One turning vector, and how many ticks it has turned:
The counts run from 0 to 229.
[148 171  86 102 137 149 122 138 143 148  95 139 157  88  93 123 110 173
 136 167 130 111 170 150 105 119 126 115  89 152 167  84  97 161 127 109
 106 117 120 165 164 125 143 125 131 124 168 176]
165
[162 142 106 118 134 148 116 170 133 170  79 131 150 119 102 118 143 207
 159 181 137  93 137 162 139 108 127 129 129 158 136 108 116 130 139 118
  93 144 129 132 176 174 116 132  95 115  95 148]
39
[191 132 124 112 150 118  93 116 144 139 111 144 139 110 138 111 172 143
 133 166  91 103 106 138  80 111  94 109 145 148 152 122  82 149 138 134
 124 156  74 195 152 161 146 139 137 134 103 113]
173
[156 137 103 118 158 131  82 143 123 114 102 102 133 115 113 132 132 165
 153 167 118 117 153 140  56  89  90 114 137 138 121 107 128 127 149 116
 101 118 107 157 195 158 115 100 151 128 126 173]
175
[165 165 105 113 162 159 112 152 120 152  87 118 104 148  75 129 120 203
 152 168 144 107 137 136  96 105 143 124 114 158 123  93 114  99 164 123
  99 117 129 125 163 154 131 136 136 118 120 125]
137
[153  98 110 138 144 132  80 108 137 100  99  87 105 152 118 134 179 166
 189 142 102  90 142 142  72 151 113 105 139 133 128 146 101 160 105 129
 126 138 109 168 164 123 183 158 115 136 141 123]
102
[142 154 117 142 162 126  99 160 152 135 117 129 183 109  90 143 148 157
 135 169 133 138 158 122  72  98 111 113 132 189 140 111 120 123 142 128
  87 118 132 130 183 152  97 112 126 105 109 191]
33
[168 121  81  98 115 136 101 118 116 140  79 118 173 109 128 111 122 154
 161 149  61 134 159 132 107 100  99 131 150 173 141 143 100 126 150  91
 132 123 115 197 171 149 146 129 148 146 143 149]
213
[186 163 117 122 146 130  91 152 142 158 111 132 181 131 150 146 184 138
 111 176 123 105 124 139 128 109 105 125 133 199 171 123  86 158 157 124
 108 129 137 153 155 148 140 158 114 120  96 129]
79
[146 147  99  87 144 115 103 139 119 118 109  85 155 115 108 142 113 158
 149 166  90 119 156 120  73 109 112 120 132 169 136 112 104 122 118  88
  97 118 103 166 187 144 114 128 145 137 115 185]
76
[166 165 114 130 164 110  99 114 130 135 128 127 157 135 124 141 164 112
 106 144  99 118 139 114  88 116 121 109 121 198 173 130  55 161 116 124
 133 131 117 190 141 117 167 158 127 126 149 121]
162
[145 139 101 128 149 151 119 133 135 187  89 156 155 108 103 110 138 182
 169 142 115 106 171 163 136 128 129 119 110 153 165 121  86 167 112 118
 118 154 144 168 157 131 170 152 108 135 186 142]
111
[155 151 142 138 154 144 103 176 166 134 106 135 157 115 111 122 171 179
 113 166 121 116 142 143 117 114 128 106 133 200 151 122  86 140 128 155
 116 136 109 142 157 169 109 129  90 107  75 149]
133
[165 156 124 146 163 102  87 154 129 139 112 107 153 138 124 154 180 143
 128 179 115  89 125 127 111 108 112 135 135 191 151 112 116 157 119 135
 107 127 132 133 158 145 133 172 104 108  62 135]
178
[183 113 102 166 152 126  74 136 127 154  95 131 143 132 132 124 177 159
 157 155  95 112 122 148 121  82  86 136 173 169 123 131 159 149 149 153
 144 121 130 142 147 144 154 149 119 123  83 107]
41
[138 152 102 121 144 119 106 159 148 122 109 107 172  88  96 143 115 157
 145 173 114 122 169 132  97 107 115 120 112 179 156 100 124 154 115 119
 105 107 118 147 182 139 103 118 116 119 120 205]
77
[173 161  96 108 150 149  93 121 116 131 104  97 126 159 128 141 131 145
 132 141 119  92 146 126  83 133 116 113 110 157 150 122  66 149 167 107
 124 112 127 191 152 110 190 147 147 134 188 121]
64
[158 142 146 163 182 136  99 160 159 150 104 160 141 129  94 120 189 170
 120 153 135 125 134 136  86 102 137  96 134 186 142 112  98 127 135 180
 128 135 110 132 147 160 122 118 102 102 101 132]
89
[173 117 105 132 146 111  76 115 134 130 116 123 153  85 139 121 170 140
 148 168  79 100 130 150  89  97  72 122 140 144 154 118 124 178  99 136
 131 148  95 193 171 142 148 136 119 133 107 140]
30
[156  95  98 139 127 129  98 108 130 115  93 104 159 149 131 122 168 150
 171 127  60 127 149 139 111 148 115 117 165 171 147 171  91 136 121 100
 143 127 127 181 150 124 184 178 117 139 141 124]
14
[178 150 102 130 143 131  98 139 135 182 110 150 192 126 147 127 159 133
 120 154 106 117 146 143 138 109 110 135 136 196 176 135  87 167 143 119
 128 130 153 171 140 131 172 165 116 133 139 128]
24
[160 154 104 111 144 128 135 116 134 178 105 170 170  92  72  95 141 172
 144 165 108 114 146 144  97 105 129 118 116 156 155 102  93 119 104 105
  99 170 105 171 161 164 118 148 125 130 135 151]
28
[171 112 125 134 160 136  67 134 129 111  98  79  83 159 130 147 181 167
 166 160 120  85 121 144  72 136 114 103 135 139 125 137 101 138 132 131
 111 125 102 162 171 149 163 151 128 129 110 111]
47
[135 128  97 112 159 132 115 110 111 122  91  88 112 138  82 124 120 165
 161 129  72 114 163 128  64 127 126 105 133 161 125 136  80 125 114 105
 137 132 107 186 154 133 162 131 146 152 173 138]
202
[158 107  79 144 143 115  82  95 109 157 107 107 164 136 118 139 157 126
 173 140  71 117 147 137  95 112  94 142 159 166 139 142 121 141 112 105
 134 121 149 173 159 117 170 161 133 150 157 141]
113
[150 148  85 131 135 163 116 122 147 149  89 131 155 107  80 123 115 187
 173 149 131 125 170 145 112 146 135 116  98 130 151 100 110 147 131 109
 120 120 135 149 163 114 163 144 116 115 185 158]
110
[172 173 100 100 142 124 101  98 128 115 129  90 150 143 113 155 144 125
 128 160 107 112 131 108  64 135 126 117 117 174 149 113  78 131 128  91
 105 116 110 183 158 114 165 158 159 130 145 141]
163
[170 146  87 137 140 142 105 121 120 139  97  97 140 188 122 152 147 153
 158 131 107 119 141 114 107 145 132 122 142 192 139 152  93 127 166 109
 131 100 163 153 139 118 190 169 140 127 160 117]
152
[131 147  87 132 146 127 109 147 124 181  94 132 168 104  90 115 130 166
 149 150 102 105 165 153 141 107 133 135 111 190 174 105 103 174  96 125
 132 136 150 149 150 118 160 165  97 132 155 157]
67
[165 138 127 150 167 115  94 127 159 173 127 173 185 107 111 119 175 128
 117 151 109 132 138 133  83  92 113 110 140 183 153 117  87 148 112 147
 122 149 125 168 146 138 136 133 125 122 133 139]
216
[171 126 104 109 158 119  88 122 100 129 101  97 126 138 110 131 150 152
 146 166  68 102 128 140  72  89  99 133 158 167 113 126 117 109 129 114
 114 136  95 161 176 166 129 130 152 145  85 122]
130
[166 154  90 129 134 135 136 118 131 154 103 145 189 114  80 117 130 163
 144 160  89 151 137 117 100  97 116 134 151 185 138 122 107  84 145  92
 110 124 118 153 159 152 110 131 140 119 115 159]
170
[148 153  99 142 133 134 108 163 153 162 102 143 200  98 117 131 137 158
 140 162 121 116 171 149 141 126 113 125 114 183 174 109 101 180 117 134
 123 112 158 155 156 119 144 148 100 120 144 174]
23
